(in the rows, 128 means zero)
Each run below is a few steps of one of 6 hidden systems, one row a step.
trace 1, pelit, 11 rows:
[[122 166 127 110 163 102 137 104  82 103  80 148 136 153  94 159  63 103]
 [ 81 134  95  98 146 113 137 169 118 122 105 136 155 137 132  42 141 144]
 [124  86 158 127 125 150 144 154 165 148 181 153 123 120 159 137 193 169]
 [181  89 149 118 111 170 135  95 123 135 121 144 142 115  99 206 118  86]
 [132 142 104 105 121 123  75  86  68 111  68 135 127 140 123  88  88 119]
 [ 64 188 135 115 163 112 131 129 131 118 150 138 129 129 149  94 146 194]
 [112 117 137 116 126 164 203 175 173 149 158 158 152 136 135 168 143 102]
 [179  43 133 105 102 130 114 128  90 139 114 153 122 164 131 130 117  78]
 [141 124 145 104 147 108  85  74  73 111  91 116 120 100 106 124 142 183]
 [ 83 198 114 148 151 173 137 128 161 123  97 151 152  84 130 134 134 158]
 [100 125 126 132 128 153 128 156 153 143 179 178 151 185 147 111 110  73]]
trace 2, reda (11 x 18):
[[ 76 138  92 148 126 100 118 131 135  86 170 106  86 135 184 100  93 124]
 [111 121 152 128 148  62 189 135 155 128 190 147 112 130 130 132 144  83]
 [212 105 138 127  98  96 153 153 140 179 108 128 145 141 102 127 134  95]
 [186 101 109 172 114 136  70 145 123 150 122  70 118 135 131 134 127 182]
 [ 77 147 106 178 152 142 121 133 152  91 161  54 110  92 122 133 125 140]
 [ 90 162 134 152 110 108 157 136 155 107 158 134 115 130 143 104 112  37]
 [183 126 163 112  95  54 129 136 121 142 169 154 136 170 146 120 124 108]
 [197 104  94 111 121  89 147 148 132 148 132  82 144 115 118 152 123 181]
 [123  88  71 190 148 158 130 140 161 146 118  87  88 103 130 131 113 129]
 [ 93 134 170 194 145 130 109 114 144 127 170  95  95 141 108 106 148  72]
 [150 188 183 123  76  85 137 152 124 108 139 100 148 141 125 119 142  92]]
trace 3, Suz, 11 rows:
[[ 84 118 100 163 181 157 148 118 126 118 123  87  89 145 110 171  77 115]
 [ 88 126 157 118 113 118 147 118 107 108 109 114  94 134 128  69 148  52]
 [159 135 190 101  95  94 126 141 120 109 141 169 162 110 141 125 189 140]
 [170 130  78 138 134 134 117 151 146 132 121 149 191 102 112 174  93 167]
 [112 102  60 148 143 150  97 108 131 154 141  93 103 157 135 104  79 132]
 [ 93 128 179 119 135 129 154  75 123 141 156  94  61 139 132 125 168 116]
 [136 173 185 118 105 123 178 152 128 117  79 164 137 110 128 158 152  97]
 [151 124 107 134 127 102  91 191 106 108 104 165 183 161 132 109  95 134]
 [134  68  86 127 157 121  98 116 128 125 179  75 142 116 100 112 134 169]
 [119 120 117 138 111 173 158  71 167 152 136 105  79  71 141 148 150 114]
 [124 190 172 135 111 130 125 106 123 143 113 187 110 166 150 141 109  90]]
trace 4, zum:
[[133 123  74 124 137  95 136 129  96 103  81  65 121 118  97 115  81 114]
 [ 88 124 143 155 131  98 123 119 138 114 149 118  63 113 175  77 166 133]
 [131 152 187 159 133 139 158 143 173 133 181 144 152 117 112 176 164 110]
 [189 132  93 119  81 128 136 156 133 150 114  96 174 142 110 130  85  87]
 [138  99 101 140 127  87  75 127 100 110 143  88  87 151 166 113 101 173]
 [ 83 137 145 164 188 122 169 114 153 114 140 108  90  91 114 171 153 151]
 [130 156 151 145  94 137 176 143 165 160 120 129 128 131 112 107 139  41]
 [184 122 156 126  81  91  78 155 102 119 161 111 154 172 137 113 129 130]
 [142 119  93 136 142 117 131 145 128  95 125  79 129  83 127 177 113 195]
 [ 90 124  86 173 144 139 156 115 169 140 129 130  72 108 152 119 103  84]
 [131 146 191 141 136  97 122 108 130 156 188 123 123 179 100 108 152  87]]
trace 5, zum:
[[140 176 123 103 127 156 163 161 120 135  95  84 172 145  98 174 105 158]
 [105  85  87 115 116 122 138 168 101 109  92 124  88 159 177  92  92  94]
 [114  79 173 136 178  82 119 101 118  98 173 149 109 113 113 133 166 123]
 [168 160 140 129 102 151 161 108 168 162 105 128 166  60  91 142 166 121]
 [154 155 103 153  79 159  73 153 134 148 123 143 137 169 171 102  93 129]
 [ 88 121 121 114 183 114 112 130  93  91 167  93 141 164 109 153  98 168]
 [104 110 122  89 129 131 213 112 133 130  98 100  88  91 125 135 143 103]
 [159 116 177 156 104 108 113 129 135 150 127 196  97 146 163 116 151  86]
 [171 147 141 140 150 109  92 146 123 127 130 125 202 123  71 139 135 165]
 [114 123  58 122 104 175 124 147 137 125 102  71 138  98 142  97 118 150]
 [ 74 105 141 143 145 147 117  99 123 107 182 145  69 157 172 144 109 108]]
trace 6, bem (11 x 18):
[[106 179 118  82 104 112 130 111  88  95 126 123 109 161 178 138  69 132]
 [ 99 117 121  78 155  75 197 149 119 113 124 167 110 132 159 121 126 139]
 [153  62 144 135 169 111 157 141 151 166 134 173 142 118  96 124 174 123]
 [181  88 137 160 121 168  74 113 126 162 103 107 156 120  69 122 150 124]
 [114 164 113 150 101 183  62 114 108 103 100  80 128 119 136 126 107 146]
 [ 57 186 126 109 127 135 146 128 121  80 149 140 116 133 177 141  98 129]
 [118 118 146  72 125  86 196 134 135 131 160 184 131 146 154 132 132  95]
 [203  59 129 105 129  92 138 128 125 178 117 158 134 129 112 127 151 140]
 [163  98 106 170 166 152  79 112 121 155  84 103 132 109  83 136 130 173]
 [ 65 170 124 162 146 195  96 124 128 106 106  96 134 127 110 114 120 115]
 [ 76 166 166 101  90 150 139 140 122  90 158 140 128 150 172 113 135  88]]
trace 7, Dadup, 11 rows:
[[138 155  86 158 141 151 134 110 174 167  89 139 134  64 119 121 144 168]
 [111 122 123 185 146 183  83 134 149 170 155 127 121 177 127 112 120 121]
 [131 122 188 105 113 132 138 148  89 107 148  57 133 180 100 149 138 101]
 [126 139 133 104  91  83 170 160 109  80  84 122  98 102 172 127 125 108]
 [122 122  98 155 168  75 116 114 150 116 146 205 133  90 142 119 114 132]
 [157 118 115 130 147 148 126 104 163 182 166 116 181 113  68 124 150 138]
 [150 128 131 130  73 190 118 136 132 172 119  66  96 156 159 124 140 148]
 [101 144 162 158 146 113 107 133  84  80 114 106  76 167 156 167  92 125]
 [103 134 132 121 168  74 173 154 121  87 103 141 161 108  84 109 126  77]
 [149  96 114 117  99 116 141 151 172 152 158 171 157  96 153  77 178 125]
 [184 111 129 145 113 154  91  92 147 157 176 131 123 118 142 195 125 179]]
trace 8, Dadup (11 x 18):
[[102 106 137 166 144 190 130 199 126 116  86  95 128 152 120 143 140 132]
 [104  72 142 132 109 133 121 153 107  63 149 128 124 133 143 130 123  48]
 [145 143 145  85  96  76 137  83 124  87 167 144 154  76 128 128 139  97]
 [148 194  91 119 119 113 143 101 162 172 127 160 143  96 147 128 113 178]
 [125 124  96 155 174 155 115 136 142 194 136 124 115 185 121 133 100 180]
 [123  73 162 127 149 155 133 144  92 135 106  68 103 178  93 131 149 112]
 [123 111 177 125  91 124 127 148  94  75  76 126 104 104 147 117 164  82]
 [127 161 126 142 120  96 104 130 138  77 142 195 169  80 142 129 118 117]
 [137 146  69 108 133 131 140 119 172 153 188 132 193 107 107 129 107 147]
 [133 111 105 106 118 163 148 106 142 189 159  81  88 164 151 134 120 160]
 [127 123 173 142 156 123 127 100  86 142  83 110  51 175 130 155 123 131]]
trace 9, pelit (11 x 18):
[[135 133  94 133 150  94 161 146 168 140 150 190 180 117 102 116 106  83]
 [171  83 115  82  96 139 114 125 123 186 152  98 147 161 123  82 145 142]
 [140 123 155 136 130 164 118 104 108 134 112  89  74 136 145 188 139 191]
 [ 85 152 129 174 175 143 144 130 123  86  81 146 116 114 106 160  92  82]
 [101 134 129 119 121  91 116 151 129 111 148 146 169 136 123  37 145  79]
 [171 125 153  90  79 114 135 144 137 144 178 118 148 120 159 136 177 190]
 [176 107  97 136 127 159 143 115 134 147 101 134 118 115 135 219  83 150]
 [ 94 113  91 144 176 126 104  86 106 132  94 129 101 147  96  90  84  90]
 [ 80 167 182 118 136 117 135 128 130 131 144  99 121 134 115  66 193 135]
 [154 147 171 135  85 143 158 195 153 120 129 145 156 128 157 177 158 134]
 [170  67  85 128 128 115 104 137 105  99 130 155 152 137 130 164  68 105]]
trace 10, bem:
[[127  98 137 147 146 144  90 148 150 140 143 187 144 107 153 112 181 191]
 [143 112 125 121 137 189 117 100 130 136 155 132 180 132  81 194 107 117]
 [124 122  91  89  82 167 118  95 104 130  84 109 107 132 149  99  92  86]
 [ 94 143 154 111 148 106 113 104  96 112 122 163  74 138 182 122 140 185]
 [120 141 155  87 166 129 182 144 128 126 114 182 180 121  91 166 141 137]
 [159  58  92 117 109 157 110 152 136 156 113 165 163 136 124  87 126  88]
 [143  81 139 126 131 155  55  78  95 124 149 102 100 132 129 139 139 171]
 [ 97 183 132 106 130 177 151  92 117 106  80 121 133  86 116 174 116 140]
 [ 92 151 113 121 120 131 134 143 135 129 110 213 131 148 174  86 107  91]
 [144  84 161  71 146 102 120 123  96 140 177 158 150 182 127 122 145 155]
 [169  72 107  93 118 167 154 127 118 137  81 104 146  84 101 172 145 153]]
trace 11, reda (11 x 18):
[[134 136 135 134  61 164 116 178 160 113 169 107 160 110 173 122 163 141]
 [144 133 108 136 115 131 135  98 148 108 189 129 130 117 141 213  73 110]
 [135 131  89 105 142  70 142  69 111 152 129 110  99 143 107  98  80  95]
 [129 123 147 138 134  86 151 159 138 174 113 117  78 157 153  75 171 160]
 [143 109 162 179 147 135 150 203 152 122 125 117 147 134 109 177 154 136]
 [144 103 107 152 109 151  84 134 117  87 127  93 171 116  93 129  99  68]
 [125 134 116 120  84 112  82  85 128 106 175 106 112  98 166  85 137 133]
 [123 178 129 128 129  88 184 112 174 150 175 141 109 105 157 156 132 152]
 [154 125 104 137 152 106 170 154 139 181 113 142 132 181 105 144  76  95]
 [154  62 137 131 131 120  97 156  90 135 118  74 107 182 118  97 140 132]
 [123 114 153 161 113 130 125 149 135  78 121  67 111  65 135 136 184 142]]
trace 12, Suz (11 x 18):
[[108 105  75 141 151 154 126  92 138 102  90 153 123  47 125 133 118 123]
 [105 153 133 122 131 155  93  80 139 164 143 182 142 146 126  71 133 105]
 [137 162 177  72 119 159 146 132 112 161 141 107 159 172 108 150 157 173]
 [119 111 108 114 120 163 159 182 107  98  71 118 113 136 161 181 104 154]
 [ 86  71 113 137 173 115  94 115  90  84 111 168 109 133 133  99 108  97]
 [129 115 154  95 137 132 114  76 125 138 131 133 164  86  74  80 190 121]
 [154 168 129 119  80 195 122 140 156 163 113 148 163 109 157 147 151 173]
 [103 140 113 129 151 162 106 135 107 117 139 146 129 187 151 179  61 156]
 [ 81 101 120  76 165 116 155 110  75 104 105  86 109 148  94 103 121 111]
 [123  96 160 101 109 135 148 133 127 126  86 168 114  91 152  83 197 122]
 [153 127 152 145 139 157  95 123 137 136 127 208 177 116 116 165 138 142]]

Name the system that made each run.
trace 13:
[[154  50 110 105 138 138 130 151  93 106  68 124 131 100 120 145 143 160]
 [ 94  99 109 166 175 164  91  92 137  98 112 161 130  69 104 128 136 120]]

bem
trace 14:
[[204  84 107 137 122  79 125 156 130 147 148 145 133 147 143 168  98 152]
 [147 104  88 180 179 114 108 117 137 154 101  84 101 112  86 129 117 161]]

zum
trace 15:
[[ 84 130 147 131 159  98 129 104 147 136 211 162 103 153 154 102 144 134]
 [158 143 163  88 115 107 209 146 136 161 121 111 153 138  90 156 148  99]]

reda
trace 16:
[[ 59 134 105 156 154 122 120 114 136 107 162 127  66 134 179 103 108 126]
 [119 144 177 120 140  83 202 124 156 139 166 130 122 120 103 137 159  79]]

pelit
trace 17, 2 rows:
[[195 108 129 113 122 121 166 125 131 177 135 116 105 153 136 204 112 161]
 [141 102  99 165 175 120 119 123 105 136  69  77  94 139  89 139  95 133]]

reda
trace 18 (2 x 18):
[[168 133 147 134  81 107 115 169 118 115  64 128 126  94 157 103 172 159]
 [114 129  96 193 154 136  83 147 156  85 156 157 145  89 145 156 107 152]]

Dadup
trace 19 (2 x 18):
[[126 121  69 113 114 154 122 148 119 120  90  60 122 111 143 114 119 181]
 [ 88 118 124 197 164 134 130 116 166 127 158 147  64 111 162 143 132 126]]

pelit
trace 20, 2 rows:
[[ 94 153  92 108 161 148 125 128 116 131 152  76 166 170  87 126  84 143]
 [ 82 103 144  84 125 139 193 147 119 137 127  94  82 155 152 105 156 115]]

Dadup
trace 21 (2 x 18):
[[104 162 140 124 128 154  97 167 125  99 125 104 169 113 140 124 164 210]
 [ 96 122  97 137 119 174 163 153 163  98 172 147 151 112 151 182  98  92]]

bem
trace 22:
[[154  98  96 148 109 178  56 132 138 127 127 155 169  96 142 122 140 173]
 [ 95 139 111 123 127 199 106  94 127 106 168  82 147 123 112 166 106 129]]

Dadup
trace 23 (2 x 18):
[[177 107 144 140 123  44 130 154 127 146 140 139 136 153 114  85 129  89]
 [173 101 126 151 130 100 103 151 131 142 142  57 144 110  98 118 161 187]]

bem
trace 24:
[[ 91 194 166 122 115 127 137 118 105  95 159 113 118 172 146 155  92  94]
 [121 143 128  67 118  61 175 166  95  91 114 121 148 141 136 108 118 124]]

Suz
trace 25 (2 x 18):
[[107 102  91 152 136 131 101 198 121 108 118 146 156 169 142  85  94  98]
 [135  59 138 103 135 116 107  96 112 112 196  88 134 118 106 114 162 132]]

Suz
